Each named move below is a turn or a mirror, shown by a few rows before and after it. Which moves, in which order, take the first row of each later pair to the second? The first pair is answered.
vuvab (before -> after):
[  5   1 -13   2  -9   5 -15   3 -15 -16 -10  -2] -> [ 21  -9   6  -4  14   5   0  -2 -11 -17  -2   6]
[  2  -6  -3  -9  19 -11  -7   8  12   2   1   7] -> [ -8   1 -13  -4   4  -8 -17  12   8   2  -7   1]
[ 17  -4 -14 -10  -3  -6  -5   5  -3  -7 -10   8] -> [ 19  -5 -13  -8   2  -9  -4   4  -4  -8  -9   7]
kuno (before -> after):
[-3  4 -1  0  4  1 -1  5  7  1 -2 -3] -> [ 0  1 -3  1 -5 -2  0  5  2  3 -5 -4]
[ -6  11   3   4  -8   6   1  -3  13  -1 -14  -5] -> [ -5  11   0   4  -7   4   1  -1   9   2 -14  -6]
[  1  -4  -8  -5  11  16  -8  -1  -6 -16  -9   4] -> [  1  -4 -13  -5   1   9  -8  -2 -12 -15 -14   1]
zet (before -> after):
[  6   7   5   9 -14  15  14  -4 -20  -5   6  -5] -> [ 0 14  2  6 17 19  2  1  6 -7 16  4]
[-11   4   4   3  -9  -2   0   0   7  13  11 -15] -> [-11   5   5   0  -5   0   1   3  11  13  11 -14]
[ 0 -2  9 -2 -1 -3  4  4  6  8  4  3] -> [-1 -2  4 -1 -6 -2  2  3  4  6  3  3]
[  4  -7   1   1  -3 -11   9  -7  -3  -1  -7   3] -> [-1 -3 -1 -3 10 -7  2 -4  5 -5  0  9]
mar (before -> after):
[-5  9 -2  1  4 -1 -4 14  8  2  6 -1] -> [ 7  5  2 -2 10 -1  2 12  7 -2  6  3]
[-1 -4 -1 -3 -9  9 -5  4 -7 -4 -2 -1] -> [ 3 -3  0 -4 -4 14 -4  5 -8 -7 -2  3]
[ -8   6  -9  -2  -2 -17 -16   6   4  12  -4   4] -> [ -1   6  -8  -6  15 -10 -16   5   2   1  -2  11]
kir (before -> after):
[  6  -7   3  -6 -10 -21  19   3   5  13   0  -3] -> [  5  -8  11  -2 -12 -14  24  -1   1   8   1  -2]
[-10   8 -11   2 -14  -6  -8   6  -1   9  -1  -8] -> [-11   9  -5   9 -20   5   0  -4  -7   5  -1  -8]
[ -8  10  10   9  13  28   2 -13   0 -14   3  -3] -> [ -4   5   3   0  26  24  -7  -6   9 -16   3   3]
[ -5  12 -20 -14  -7 -18 -16   9  13  16   2  -3] -> [-10  16  -9   2 -27 -10  -2   0   8  16   5 -14]
Then:
Each pair is 2 to 3 moves apart.
[ -4   4  -2  -1 -11 -17 -14  10   2  13  -2   5] -> [  6  -2  23   7 -11   2   8  -6  -5   5   0   2] => kir then kir then vuvab
[ 20  -2 -10 -10  11 -12  -4   1   1  -7  -4   9] -> [22 -4 -2 -4 -4 -8  5 -7 -9 -8 -7  3] => zet then kuno then zet
[ -4   2 -22 -16  17  -8 -17   8   7   1  -1   7] -> [ 17 -15  11 -11   3  -9  17  -8 -14  -2  -1   4] => zet then kir then vuvab
[  4   0   7   4   1  10   7   2  -6 -17  -4   2] -> [ 12 -11   1  -6   4 -14   1  10  -2  -5  -3   3] => kir then kir then mar
[  6  -5   6   7  -6  20  10 -11 -17 -24  -5   3] -> [-13   0  -9   9 -34  -4  -1   0 -13   1  -8 -12] => kir then mar then mar
